0: [ 0.001 -0.875  1.140 -0.693 -0.650 -0.020 -0.733  1.893  1.617 -0.198  0.189 -0.800  0.770 -0.367  0.809 -0.395]
1: [ 0.648  0.830 -1.320 -0.188  0.328  1.098 -0.147 -0.129  0.112  0.362 -0.161  0.164 -0.504  0.125  0.863  1.659]
2: [ 0.802 -1.355  0.605  1.167  0.509 -1.021  2.946  2.631 -0.513  0.493  0.052 -0.239  1.815 -1.811  0.645  0.913]
3: [ 0.925 -1.949  0.720 -0.921 -1.069  0.683 -0.131  0.977 -0.595  0.425  0.207 -1.021 -1.670  0.011 -0.821  0.093]
4: [ 0.810 -2.813  1.754 -1.940 -2.678  0.653 -0.897  1.264  1.896 -0.501 -0.255  0.243 -2.186  0.529  1.984 -1.075]
5: [ 0.162 -2.052 -0.220 -1.513 -0.613 -0.728 -0.637  0.012 -0.271 -0.429  0.324  0.425 -1.382 -0.324 -1.111 -1.069]
6: [-0.857  1.925 -1.012  0.697 -0.357  0.290 -2.002 -0.998  0.315 -1.019 -0.366  0.637  1.377  1.829 -0.482 -0.198]
7: [-0.341  0.709 -0.457  0.421  1.262  0.941  0.244 -0.881 -1.181  0.722 -0.442  0.443  0.004 -0.254 -1.374 -0.159]
8: [ 0.406 -0.218  0.502 -2.310  0.162  1.805 -2.003 -0.952 -1.441  1.337  0.162 -1.373 -1.748 -0.212 -1.416  0.760]
9: [ 1.469 -0.636 -0.139 -1.173 -1.062  0.255 -0.793  0.641 -0.211 -1.058 -0.944 -0.073  0.011 -0.741 -2.305 -0.549]
10: [ 0.865  0.186 -1.209  0.442  1.960  0.137  1.923 -0.692 -1.152  0.919 -0.418 -0.145 -0.585 -1.117  1.310  1.468]
11: [ 0.893 -1.205  2.172 -1.960 -1.160  0.122 -0.743  2.822  0.313 -0.834 -1.291 -2.140  0.134 -0.410 -0.700 -0.774]
12: [ 0.677 -0.091 -0.552  0.102 -0.598 -0.431 -0.491  0.125 -0.581 -0.534 -0.181  0.205 -0.691  0.173 -0.250  0.762]
13: [ 0.163  0.326  1.512 -0.319 -0.597 -0.646  0.211  0.942  0.207 -1.317 -1.411 -0.414  0.392  0.840  0.236 -0.919]
14: [-0.680  0.347 -1.427 -0.029  1.665 -1.923  1.415 -2.751 -1.056  0.550  0.776  1.727 -0.041 -1.002  0.147 -0.308]
15: [-1.384  0.038  0.507 -1.626  2.563 -1.038  0.035 -2.448 -2.078  1.431  1.378  0.227 -1.229 -0.766 -0.089 -0.222]
16: [ 1.373 -1.523  0.356 -1.552 -0.643  0.601 -0.718  0.902 -1.032 -0.291 -0.943 -0.780 -0.837 -0.989 -2.621 -0.541]
17: [ 1.154  0.454 -1.858  1.874 -0.713  0.673  2.319 -1.558  0.048  1.516 -0.049  1.432  1.011 -0.571 -0.646  1.011]
18: [-0.833  2.242 -0.890  0.664 -0.919  0.956 -1.143 -0.826  0.975  0.844  0.148 -0.401  0.447  0.676 -0.628  0.425]
19: [ 1.016  0.209 -0.431 -0.208 -1.478  0.882 -2.784  0.900  1.054 -0.753 -0.672 -0.702  0.132  0.493 -0.217  0.518]
20: [ 0.578 -1.726  1.727 -0.960 -0.488 -0.017  1.012  1.455 -0.019  0.977  0.102 -1.442 -0.156 -1.122  0.531  0.118]
21: [-1.012  2.401 -0.277  1.683  0.876 -0.071  0.322 -1.387  0.017  2.006  0.697 -0.078  1.444  0.387 -0.049  0.739]
22: [-0.752  1.615 -1.517  0.840  0.161  0.065 -0.164 -2.308 -0.765  0.796  0.425  0.549 -0.665  0.286 -0.355  0.201]
23: [-0.029 -1.125 -0.221 -0.113 -0.103  0.051  0.799 -0.747 -0.544  0.678  0.740  0.565 -0.552 -0.542 -0.429  0.173]
24: [-0.003  1.898  0.047  0.651  1.238  0.175  0.473 -0.692 -0.547 -0.104 -1.004 -0.343  1.443  0.661 -0.154  0.638]
25: [-0.510 -0.286  0.182  0.350 -0.279  0.240  0.683 -0.882  0.816  0.808  0.606  1.043 -0.156 -0.381  0.076  0.046]
26: [-0.894  1.271  0.317 -0.775  0.751  0.227 -0.238  0.154  0.047  1.248  0.649 -1.013  0.367 -0.212  0.377  0.848]
27: [ 0.092 -1.499  1.913 -0.952  0.047 -1.419  0.611  0.981 -0.214 -0.849  0.207 -0.706 -0.443 -0.345 -0.065 -0.978]
28: [-0.179  1.151 -0.193 -0.495  0.799  0.532  1.032 -1.268  0.357  2.455  1.440 -0.239  0.254 -1.537  1.738  1.804]
29: [-1.156 -1.470  1.544 -0.596 -0.624  0.011 -0.112 -0.237  1.395  1.176  1.280  0.874 -0.505 -0.195  0.332 -1.170]
30: [ 0.091 -0.296 -1.073  1.173 -0.941 -1.545 -0.037 -0.424  0.080 -1.514  0.657  1.396 -0.120  0.620  0.121 -0.061]
31: [-0.505 -0.034 -0.044  0.844  0.531  0.780  1.712 -0.961  0.651  1.773  0.192  0.828 -0.086 -0.401  2.061  0.937]
32: [-0.187 -2.306  1.551 -1.586  0.478 -1.256  0.210  1.067  0.065  0.393  0.537 -0.093 -1.501 -0.424  1.213 -0.470]
33: [ 1.453 -1.003  0.468 -1.260 -3.383  0.765 -3.154  2.386  2.183 -2.075 -0.882 -0.738 -0.933  1.124 -0.221 -0.352]
34: [-0.449  1.107 -1.495  1.027  1.028 -0.621  0.814 -1.105  0.998  1.032  1.927  1.138  1.379 -0.839  1.273  1.364]
35: [ 0.021 -0.374  0.301 -0.050  0.378 -1.056  1.107  1.040  0.396  0.487  0.782 -0.504 -0.026 -1.012  1.420  0.580]
36: [-0.810  1.989 -0.315  0.300  0.039  0.278 -1.402 -0.683  0.454 -0.977 -0.383  0.218  0.957  1.821 -0.361  0.024]
37: [ 0.112  1.372  0.331 -0.179 -0.002  1.730 -0.619  0.399  0.173  0.904 -0.462 -0.812  0.477  0.336  0.966  1.514]
38: [ 0.110  0.166  0.797 -0.192 -0.735 -0.117 -0.458  1.927  1.394 -0.462 -0.407 -0.614  0.912 -0.128  0.572  0.060]
39: [ 0.000 -0.386 -0.157  0.231 -0.961  0.891 -0.592 -0.732 -0.037  0.243  0.154  0.252 -0.615  0.074 -1.065 -0.806]
40: [ 0.743 -0.237 -0.011  0.719 -0.772  0.572  0.028  1.175  0.659 -1.042 -0.869  0.302  0.249  0.516 -0.423 -0.289]

[-0.744  0.815 -1.632  1.112  1.142 -1.256  1.714 -0.902  1.046  0.903  1.857  1.307  1.529 -1.202  1.442  1.031] -> 34 31 28 14 25
[-0.590  1.487 -1.530  1.184  1.148 -1.062  0.690 -0.428  1.292  0.873  1.705  0.982  1.565 -0.973  1.943  1.006] -> 34 21 28 31 35
[-1.734  2.264 -0.979  1.842  0.368  0.288  0.619 -4.510  0.346  0.793  0.317  1.974  0.591  0.908  0.864 -0.288] -> 22 21 14 34 25
[-0.390 -1.792  1.516 -0.844  0.287 -1.617  0.393  0.129 -0.321 -0.966  0.240  0.099 -0.337  0.128  0.284 -1.598] -> 27 32 5 13 29
[-0.077  1.814 -0.268  0.785  1.365  0.427  0.134 -0.168 -0.069  0.422 -0.155  0.019  0.843  0.220  0.733  0.632] -> 24 26 37 1 21
[ 0.060  2.144 -0.916  0.780  1.458 -0.037 -0.288 -0.690 -0.613 -0.839 -0.933  0.019  1.604  0.564 -0.587  0.610] -> 24 36 6 7 21
[ 0.768 -1.711  2.238 -2.466 -0.431  0.225 -0.873  2.411  0.210 -0.213 -0.649 -1.474 -0.280 -0.645 -0.201 -0.407] -> 11 20 0 27 3
[ 0.175 -2.129  0.064 -1.114 -0.501 -0.951 -0.880 -0.035 -0.608 -0.596  0.777  0.224 -1.232 -0.382 -0.926 -0.878] -> 5 3 23 27 39
[ 0.408  0.714  0.790 -0.969  0.185  1.178  0.016  0.076  1.608  0.759 -1.179 -0.111  1.006 -0.205  2.438  0.896] -> 37 38 1 26 31
[ 0.285  0.052 -1.489  1.270 -0.702 -0.573  0.053 -0.598 -0.396 -0.953  0.529  0.998 -0.123  0.483 -0.596  0.149] -> 30 12 39 23 40
[-1.064  2.185  1.028  0.115  0.616  0.320 -0.347 -0.813 -0.863  0.841 -0.477 -1.333  1.702  0.317 -1.243 -0.401] -> 24 26 7 21 36
[-0.510  0.060 -0.236  0.467  0.810  1.329 -0.072 -1.323 -0.559  0.926 -0.218  0.386 -0.221 -0.126 -1.884 -0.615] -> 7 39 23 25 22
[ 0.916 -1.839  0.825 -1.311 -0.403  0.854 -0.566  1.116 -0.778 -0.125 -0.908 -0.966 -0.530 -1.000 -2.225 -0.838] -> 16 9 3 5 11
[ 1.026 -0.439  1.342 -1.278  0.534 -0.714  0.124  1.871  0.732 -2.335 -1.350 -0.507 -0.570  0.508  1.774 -0.283] -> 13 38 27 0 40
[-1.222 -0.300  0.441 -1.761  3.082 -0.030  1.144 -2.884 -2.359  3.033  1.540  0.137 -1.179 -1.371  0.687  0.472] -> 15 28 14 10 23
[-1.399  1.748 -0.844  0.702  0.136  0.458 -0.499 -2.983  0.906  1.161  0.514  0.583  0.493  0.368  0.699 -0.244] -> 22 21 18 25 36
[-1.383 -1.416  0.809 -0.122 -0.704 -0.651  0.272 -0.206  1.214  0.788  1.117  0.461  0.284 -0.020  0.428 -1.406] -> 29 25 23 0 39
[-0.982  3.139  0.006  0.526  2.099 -0.536  0.014 -1.018 -0.397 -0.846 -0.821 -0.122  1.711  0.864  0.426 -0.028] -> 24 36 21 6 26
[-0.160  0.525 -0.829  0.361 -0.300  0.401 -0.528 -1.176 -0.077  0.014  0.317  0.398 -0.297  0.688 -0.331 -0.477] -> 39 22 12 25 7
[-0.133 -2.141  1.344 -0.672  0.719 -1.309  1.181  0.544 -0.771 -0.734  0.564  0.109 -0.813 -0.303  0.167 -1.325] -> 27 32 5 23 20
[ 0.769 -0.120 -1.114  1.625 -0.850  1.673  0.180  1.082  0.379  0.265  0.222  0.506  0.159 -0.165 -0.754  0.510] -> 40 39 12 1 25
[ 0.632 -0.649 -0.608  1.317 -0.841  0.557  0.299  1.130  0.323 -0.559 -0.728  0.384 -0.104  0.396 -0.493 -0.242] -> 40 12 39 38 30
[-0.963  2.002 -1.319  2.308  1.767  0.214  1.980 -1.147 -0.667  3.417  2.308 -0.423  1.123 -0.544  0.090  1.714] -> 21 34 28 31 17
[-0.725  0.117 -0.074 -0.920  1.094 -0.947 -0.839 -0.720  0.024  1.136  1.129  0.306 -0.442  0.193  0.783  0.579] -> 26 25 23 35 12
[-0.007 -2.164 -0.502 -1.253 -0.309 -1.108 -0.815 -0.052 -0.091 -0.420  1.255  0.664 -1.625 -0.225 -0.060 -0.764] -> 5 32 23 12 3
[ 0.974 -0.835  0.337 -0.912 -3.684  0.811 -2.797  1.627  2.082 -1.533 -0.297 -0.363 -0.965  0.818  0.310 -0.718] -> 33 19 4 0 38
[-1.213 -1.598  1.123 -0.061 -0.449 -0.187  0.054 -0.268  1.077  1.070  1.122  0.687 -0.028 -0.102  0.563 -1.410] -> 29 25 23 39 32
[ 0.600 -1.247  0.382 -0.615 -1.031  0.545 -0.607  0.820 -0.462  0.239  0.342 -1.152 -1.419  0.099 -0.279  0.101] -> 3 12 39 5 20
[ 0.921  1.430 -0.501  0.823  1.142  0.061  1.277 -0.679 -1.613 -0.602 -1.488 -0.242 -0.051  0.004  0.170  0.785] -> 24 10 7 1 12
[ 0.283 -0.834 -0.080 -0.642  0.150  0.193  0.351 -0.562 -0.191 -0.010  0.029  0.492 -0.455 -0.461 -0.119 -0.132] -> 23 25 12 39 5
[ 0.787 -0.413  0.292 -2.750  0.595  1.547 -1.800 -1.234 -1.786  1.566  0.069 -1.316 -2.003 -0.740 -1.668  0.860] -> 8 16 3 39 7
[ 0.083 -1.569 -0.709 -1.510  0.083  0.244 -0.596 -0.893 -0.129  1.204  1.052  0.700 -1.485 -0.384  0.175  0.143] -> 23 5 25 39 12
[-0.415  1.797 -0.863  0.451 -1.103  0.876 -0.529 -0.339  0.177  1.364  0.280 -0.407  0.408  0.084 -0.298  0.646] -> 18 37 26 1 22
[ 0.268 -0.901  0.135  0.760 -0.083  0.389  0.709  0.275 -0.192  0.827  0.317 -0.239  0.208 -0.805 -0.526  0.142] -> 23 25 39 12 35
[ 0.278  2.246  0.694 -0.473  1.537  1.315 -0.556  0.717 -0.065  0.697 -0.838 -1.626  0.881  0.317  0.656  1.793] -> 37 26 24 1 38
[-0.448  0.434  0.721  0.542  1.241 -0.872  0.901  1.417 -0.628 -2.236 -1.597  0.092  1.125  0.572  0.427 -0.865] -> 13 40 24 38 27
[ 0.759 -2.745  1.028 -1.342 -2.722  0.906 -0.982  1.181  2.166 -0.876 -0.197  0.517 -2.161  0.465  1.422 -0.775] -> 4 33 3 0 5
[-0.537  1.308 -1.937  1.736  1.344 -1.260  1.598 -1.300  0.864  1.188  2.064  1.720  1.835 -0.787  2.079  1.416] -> 34 31 21 28 14
[ 0.607 -0.092  0.174 -0.353  1.539 -0.531 -0.517  0.653 -1.363  0.046  0.264 -1.058 -0.185 -0.162 -0.987  0.728] -> 12 26 7 23 35
[ 0.131 -0.768  0.635 -0.317 -0.285 -1.395  0.722  1.213  0.343  0.125  0.952 -0.841 -0.243 -0.863  1.272  0.180] -> 35 20 27 32 0
[ 1.070  0.677 -1.301  0.207  0.527  0.689 -0.017  0.186  0.328 -0.080 -0.303  0.210  0.329 -0.247  1.146  1.574] -> 1 37 12 10 24
[ 0.797 -0.827 -0.012 -0.014 -0.062  1.010  0.082  0.637  0.636 -0.963 -1.877  0.871  0.142 -0.264 -0.077 -0.396] -> 40 12 13 9 38
